One turn sends every row of this set to another row. A few are shown first. Where does it send the rows asked after them?
z_896: [ 11   4   4   8   5   8  -1  15 -11   4  11   2   9 -14 -20   3   4   6
  -5 -18  -4   4  -6  -3   1  18   4  -9  -1   6   5   6  17]
z_341: [ -5   4  13   2   9 -11   7   7 -19  -2  20   3  11  -9 -10  -5  12  11
  -5 -22   6   2   4  -4  -4  18  -1  -4   4 -12   7  -2   8]
z_821: [-17   4  -9  18   8   5   4  -5  -3  -6  16   7  10  -7  -5  -9  14   5
  15   1  -8  -2   0  -6  -7  -3  -2 -11  20   8  24   2   4]
z_962: [  1   9  -9   2   7   6  21  -4   1  -7  12 -11  -6  10   2 -15   0   0
  -4  22  -3   5  -5  -9  -6  -4   9   0   8   9  10 -15  16]
z_355: [  4  -3  -5  13  -9   5  16  -3   1  -4   6   4   1  12   5 -10   0  -5
   2  21   8  -8  -6   5   0  -3   5  13   7   7   8  -2  19]
z_94: [ -7  -8   7   9  -7  -2  15   9 -19  -9  12  -8   9  -8   2 -15   8  24
 -12 -19  -4  -7  -2  -7  -1  16  -4 -10   2   6  11  -6   8]
z_904: [ 10  -1  11   5   6  -6   2   7 -15  -5  10  10  16  -8  -9   3   0   8
  -1 -21  -9  13  -2  -1  -4  14  -3  -6  -4   1  12   2  16]
z_626: [  0  14  -7   2  -4   0   8  11  -5 -15   9   5  10   1  -1  -9   8  30
  -4  16  -8  -1 -10  -7  -9  -9   4   1  22 -13   3   2  17]
z_571: [ -9  19   6  -7 -11  14  11  -1   5  -2   4   2   5  21  -1 -15   1  14
   0  15   3  -8 -17   0 -10  -1   4  -3   9  -2  14  -5   7]
z_912: [  8  -4  16  10  10   8   8   6 -12  -7  20  -2  11 -11 -15   7   3  14
 -13 -26  -6   3 -11  -3  -5   1   8  -4   5   4   9   0  15]
z_430: [-21   8   4   1  14  -2   4   1  13  -4  13 -19  15  -9  -5  -2  11  13
   6   5   6  -1  -6   1  -7   8  -3  -6  -2  -8   2  -7   9]
z_164: [ -7   1   3   7   1   2  -1   6 -14  -3  16   5   9  -6 -25  -1   6   7
  -4 -23   2  -9   8  -9   3  15  14 -10   4  -7   5   4  13]
z_793: [  7  -2   3  13  -5   3  13  -4 -10  -8  12   2   1  10   9 -15   5  -6
   1  13   3  -8  -8   5   0  14  10  14  10  13   1   2   6]
z_834: [ -5  -3 -12  -3  -6  -3  19  -8   5  -9   8  -2   1  10  -5  -1   1   3
  -4  23   6  -2 -13  -5   0  -5  -5  11   4   4   6   3  22]
z_509: [-12   1   4   3   7  14  22 -12  -1 -10  11   8   7  11  -2  -1  17   6
 -16 -14   1   1 -14 -11 -14   2   1   2  -2  17   1   7  11]
z_108: [  6   1  10  16  -6  11  -7   2 -10 -12  27  -1   8  -2 -11 -11   8  18
 -10 -17 -14   1  -6 -22  -2   7   2 -11   1   0   1 -10  12]
z_318: [ -6   7   1   3 -11   1  10 -11  10   3  -3   3   4   0  -8  -5  -5   0
  -4 -15  -5   8   7   6 -13  12  -6   8  -2  15  13  -6   7]
z_213: [-17   5 -12  18   4   0  10  -2   0   0  12  -4  12  -1 -11  -6   7   2
  15  11  -4   0  -6   1 -11   0   5 -10  20  15  19   2   9]
z_63: [-10   7   1   5  -6  11  -8  -5   4   5   9   7  10   5 -11   6   8  14
   3  -3   3 -10   5 -14  -7 -15   2  -8  -3 -13   9  -5  26]
z_152: [ -4  19  -2   8  -7  -1  15  -8  15   1   0   4   5   8  -9  -2  -8   7
  -3  -6   0   3   4  13 -18  11  -1  -1   2  16   8 -11   5]
z_716: [  7  -3  19  16 -16   1   3   8  -2  -3  17  -1   8 -18 -11   0   9  21
  -5  -4   4  -1  -4  -6   9  16  -6  -8  -1  -4   2   3   9]
z_867: [-15   9  -3   4  18  -4  11  -6  11  -1  15 -14   9  -2  -6   2   2  14
   5   8   9  -3 -12   1 -14  -4  -3  -8  -3  -3  -1 -12  16]
z_252: [-18   7   3   4  -2   8  19 -17   3  -1  15  11   3  16 -10  -3   7   3
  -7  -9   4  -5 -17  -7 -20  -1   4   3   5  18   0   9  10]
z_908: [-14  10  -3   4  -8   8   8   1  -5  -9  16   8   5   4   8 -15   2   6
  12   3   1   2 -26  -8 -15  12  11   7   7 -17   3   3  19]
z_580: [  6   6   7  15  12  -1  15   1  10  -6   1   8   4  -8  -6  -8   5  16
 -13   2  -4 -11  15  -2  -7  -8   9   6   0  12  -9  -1   8]
z_542: [  1  -3   3  14   7  -2   4   2 -15 -15  17   9  17  -5 -22   0   6  13
  -6 -22  -3   2   3  -8  -5  10   9  -8   8 -11  18  -3   8]
z_927: [ -1  24  -2   7   0  -5  15   4   3   2  10   8  15   4  -9  -8  15   6
  -9  14   0   8 -11 -20 -23   9  12   4  -6   8   3   3  15]
z_44: [  0 -15   4  16  -6   2   4   1  -2  -5   9  -2  -2 -13 -17 -15   1  14
  -2 -16   0   7   4 -13  -1  19  -3 -11   2  -9  -4   0  20]
z_711: [  3  -3   7  12 -11   5  10  16 -14  -5  12  -9   9  -9  -4  -9  10  28
 -20 -17   0 -11  -2 -11  -1   8   1  -7  -1   0   6  -9  18]
z_759: [ -6  11 -13  -1  -8   7  15  -6  -1  -7  14  -4  -1  13   7  -8  -1   1
  -6  10  -3   7  -2  -2  -6  -8   6   9   4   5  -5 -17  24]
z_244: [  6   8   8  12   7   6   5  12 -12   0  21  -1   8  -9 -20   1  13  13
 -13 -24  10  -3  -1   2  -5  15   1  -4  10  -9  10  -7  10]
z_90: [  5  13  -2   6  -3   3   8   3  19  -8   9  -3 -13   0  -7  -6 -12  19
   4   5  -3 -10  -4  -1  -6   9   1   0  19 -14  17  -6  19]
z_96: [-12  16  -2   7  -2  12  12  -4  13 -11  15  12   0   5  -1 -18  -2   6
   9  15   1   0 -21  -7 -11   1  11   6   8 -11  -2   1  12]
z_331: [ -4  17   0  21   5   1  11   6   4   3  26   6   4  14  12   1  16   2
   7   0   2  -8   0  -1 -16   2   1   2  16   8   6  -6  28]
z_52: [ -8  24  -4  -2 -12   1  10   8   6  -9   8   7   8   8   0 -16   3  19
  -1  21  -7  -5  -8   1  -8  -5   0   5  18   0   7  -1   7]
z_428: [ -5  16   2   3  -3   6  14  -7  23 -12  14  12 -10  13  -2 -10  -8  11
   5  10  -3  -4  -8  -5  -9   1   1   4  16  -8  10  -3  16]
z_751: [  2  -6  20  16 -17   2   7   1  -9  -8  21   4  10  -9  -3  -1  12  16
  -3 -11   1   6 -10  -5   4  20 -10  -7   3   0  11   4   6]
z_246: [  6  14   0  11  -2   3  10   5   2   4   5   3  13  -9 -14  -9  16   1
 -12   8  -1  10  -8 -23 -19   7   9  12  -7   8  11   5  17]
z_440: [-11   7   7  -5  -7  18  10  -4  -5  -1   2  -1  -4  19   2 -14  -2  14
   7   0   4 -12 -10   6  -6   6   8 -13  17  -3  10  -1   9]
z_291: [ -1  -2  20   3   9  -3   6   9 -15  -1  18   1   6 -13  -8   0   2   9
  -4 -23 -10  -3   3  -5   1   8  11  -3   4   7  -2   7  15]
z_209: [  9   0  -4  -7  -5  -3  11  -9   4 -14  11  -8   0   8 -11   7  -1  14
 -18  13   4  -3 -13  -5   0   1  -5  12   2  -2  -1  -2  18]
z_931: [  5 -15   4  24  -8   7   8   3  -7 -10  16   5   4  -5 -11 -14   9  13
  -5 -19  -2  12  -2 -16  -7  19  -3  -6   7  -8   6   1  24]
z_452: [ -7   7   0   5 -11  -2  -1  -3   4   7   8   4  16  15  -9  11   4  11
   4   5   3  -4   4  -9 -14 -14   6  -4  -1  -5   8  -6  32]
z_242: [  7  12  -8   4 -19   4   9  -9 -13 -10  16  11   2   9   7  -2   1   4
  -8   3  -7  11   0  -7  -6  -4  10  15   4   1  -3 -12  20]
z_348: [  5   6  -5  -1   3   7  16 -13  -5  -4   9 -13 -13  -2 -11 -10  -6   2
  -5  17  -1   4  -7 -11   0   7  12  -8   5  10  11  -9   4]
z_43: [ -2  16   7  18   0   8   5  11   9  -3  24   2  12  12  10   4  22   6
   1  -6   1  -5   4   0 -12   9   0   5  15  -1  15  -7  24]
z_118: [  5  10   6  18   8 -10  14  -4  12  -2   5  12   6  -3 -13  -9  -2  16
  -8  10  -2 -10   6  -5 -17 -14   9   8   7   8  -3   0   8]
z_13: [ -2  -1  12  10  -4   4  -5  -3  -8 -12  23  -4   3  -6  -9 -16  -1  17
  -3 -19 -17  -1   2 -14   3  12  -1 -15   2   5  -1 -10   4]

z_242 moves to z_90
z_44 moves to z_751
Where do these go?
z_318 moves to z_43
z_904 moves to z_244
z_118 moves to z_213
z_962 moves to z_96

One turn sends every row of this set to another row. A few are shown first. Where does it send the rows asked after them?
z_598: [  4 -14  -5  -1 -12  -2 -13  -3   4   5   4   3  -3  -8  14   2 -13   0
  14   7 -10   5  14   6 -11  -6  -5  -1   0   4   2   2  -2]
z_298: [ -5  -5 -16   8   0   3  -1  -2   7   1 -11   6  -7 -13   1  -3  -3  -9
 -20   0   2  -7   1  -4   5  -7  15 -10   5  -4   6 -13   0]
z_541: [-13  13  -1   0 -19  13  -2   5  -7  -3  -2  -3  -5  -2 -13 -13  -2  -4
  14 -17  -2   3  -5   3   1   0   6   0  -7 -14   8   2   7]
z_516: [ -2 -13  -5  -7  -9  10  -1   6  -6   4   2  -3  -4  -2   9   2 -18   3
   9   4 -11  -5   1   4 -18  -4 -11   0   8   3  14  -2 -11]
z_243: [  1   2  -1  11  -7  10   5  -1   6  -5 -12   6  -8  -6   5  -5  -6   5
 -11   4  -3  -9   1 -11  18  -4  -2  -8  18   9  -2 -13   3]
z_983: [  9   1  -1  -3   8  -2   3   2 -14  11   2 -17 -12  -9  -6   6  20 -12
 -11   8  10  -4   0   4   8   1   1 -13  -1  18   3   2  -2]
z_328: [ -5   2 -10  12   2   8   9  13   8   3  -9   9  -3  -4  -7   8  -8  -2
 -19 -12   5  -2  -6 -10   0   3  -7  -8   0   2  12  -9   0]
z_621: [  9  -5   8 -10 -10   2 -17   8   0  13   5   4  -3   5 -13  -7   3   3
   6  -5  -4   6  -1  12   2   9 -14 -10  -5  -1   0  -7 -19]
z_158: [ -5   1  -8   5   3   8   8  10   9   7 -11   5  -4   2  10  -9  -3   5
 -13  18  -2   7   9 -13  10   6  -2  -1  -1   7   3 -11   7]
z_349: [ -5  -5  -9  12  -5  15   7   2   5  12 -16   1  -9   4   2   4  -7 -10
  -8  -2   8   5  -7  -5  10   0   6  -3   9   6   2  -5  15]
z_943: [ 13   4   7  -8   1  -1  -1  -7   4   0  -9 -18   0   3 -16  15  12  -6
 -12  15   5  -6  -9  -2   8  -1  -7   0   1  15   6  -1  -3]
z_876: [ 12  -9  -4   2 -10   7  -9  10   0   2   9   2  -1  -6  12   3 -11  -7
  11  -9  -2   0   0  16 -11  -6  -8   5   9  -1   2  -4  -7]
z_587: [ -6  12   4 -14   5   6   2   0 -13   5  19 -11  -4  -7  14 -10  13  13
   7   3  -9 -13   4  -2   6   3  -8   0   7   5   8   4   2]
z_87: [-18  -3   2   3 -20   7  10  -3 -14   6  11  -6   2   3   4 -13   4   6
   8  -8  -4  -7  -8  -6   2  10  -4 -22  -2   2  -6  -2   3]
z_236: [ 16  -6  -4  -2   2 -11   8  -5   5  -3   1   8  -2 -11   1  11   8  -6
  -9  -8 -14  -5   5  -2  16  12  10   3  -1 -10  -5  -3   0]
z_372: [  6   5   8  -5   5   8  12   5 -11  -2  -5 -21  -3  -5   3   6  11 -14
 -14  14  -4  10  14   3   2  -3  -2  -7  -9  11   8  -4   1]
z_139: [ 15 -13   5   4   2 -17   2  -7   0  -9 -14  -9   3  -3   1  -1  17   8
  -1   6   4   4  -5  -2   0   4   5  -3   5  -7  -5   7  -3]
z_997: [ -6  -2   2   0 -17  -4  -8 -15   6  -4   6  -5  13   5  12 -10   8  10
  -1   1  -2 -12  -9  -5   6  -3   3  -6  -8 -17   0   2   3]
z_149: [ -5   5  -2  -6  -2   6  -5  -6   8   4  14  -8   5   6 -14  -3  14  -4
  14  -8  -6   0  -4   2 -13   0  -9   9   3   2  -9   8  17]
z_128: [ -2   2   6   6  -2  17  16   4 -15  -1   0 -20   8  -5  11  -4   7  -7
  -8  10  -5   3  15  -3  -3   4  -5 -16 -10  11   2  -4   4]
z_35: [-16  -4   4   9 -15  10   9  -1 -14   3  11  -9   6  -2  14  -7   4   5
   6  -2  -8  -8  -2  -5   3  10  -4 -24  -4   5  -6  -3   3]
z_972: [ -5  -2  -4 -14   0  -9  -4 -17  -6   7  11 -12  13 -10  -3   8   9   2
  -1  -5 -16 -14   2   4  -8  10   2   0  -1  -4   7   4   8]
z_332: [ -3  -5   2   5 -11  -8 -11 -12   7  -8  -2  -5  13   4   9  -7   9  10
   0   2  -2  -8 -14  -1   2  -1   6  -1  -4 -21   0   2   1]
z_140: [ -3  11   1 -15   1  11   3   1 -13   0  21 -10  -4  -5   8 -10  14   9
   9  -5  -8 -19   3   0   1  -2  -8   2   9   3   4   6   5]
z_804: [ 14  -9   8  -5  -9   7 -17  -1  -5  18   3  -3  -3   7   3   3   3   6
  -2   2 -10   4   7  10   7   3 -14  -9 -14 -10  10   3  -9]
z_736: [ 11  13   1  -4   3   8  -3   0  -2  -3  -5 -13 -15  -7 -24  -5  17 -10
  -8  13  -3  -1  10  -1   3 -12  -6  -4  -3  11   3  -1  -2]
z_60: [ -6   8  -2  -1   3  13  -3   0   7   5  15  -7  -1   8 -16  -1  15  -5
  13 -11  -6   2  -8  -2 -13  -3 -14   5   1   1  -3   8  12]
z_2: [ -4  15   4  -8  -8   6   2  10   3 -14  -8  -3  -2  -9 -17   1   1  -8
   5 -12  17   2  -1  -4  -2  -8   0  -2  -9   4  13   4  -3]
z_459: [ -6  11  -2   2 -20   9  -3  -3  -8   1   0  -4   1   1 -10 -17   2  -4
   7 -18  -5   1  -5   6   1   1   6   0  -7 -20   6  -1   8]
z_317: [  1  12   8 -11   4  -3   3   9   4 -12  -5  -9  -7  -7 -13   6   8  -9
  -6   1  15   4  -1  -3   0 -14  -7  -5  -4  14  12   1  -9]
z_383: [ 17  -8  10   2   7 -15   7  -1  -3  -6 -12 -12  -8  -5  -9   8  17  -3
  -6   5   1  11  -2   1   1  -1  -4  -7   7   7  -4   3  -5]
z_586: [ -7   6  -6   8  10   7   7   7  10   7  -1   6  -1   4 -17   3  -1  -6
  -9 -19   2   0  -9 -10  -7  -4 -16  -3  -1   0   7   3   2]
z_620: [ -9  10  -1 -10  10   7  11   7   0  10   1  -1  -3   2  16 -17   1   5
  -5  15  -4   1  11 -11  14   5  -5   1   0  10   5  -4   5]
z_857: [  0  -2  -2 -13  -1 -10  -6 -16   0   3  12  -9  11 -11  -6  12  12  -4
   1  -6 -18  -9   0   4  -2  13   7   3  -4  -7   4   0   4]
z_353: [  2 -10   3 -18 -11  15  -9  10   1   9  13   1  -8   9   1   1   5   0
   2   3  -3  -3   1   3   2   0 -11 -14 -16  -2   6  -1 -20]
z_232: [ 14  -4  -9   8  -2  -4   7   9   7  -4  -8  14 -12 -11   5   4   3   0
 -12  -5  -1  -1   4  -5  18   7   9   0   3  -6  -2  -7   2]

z_128 moves to z_236
z_149 moves to z_87
z_943 moves to z_349
Where do these go?
z_60 moves to z_35
z_317 moves to z_158
z_621 moves to z_516

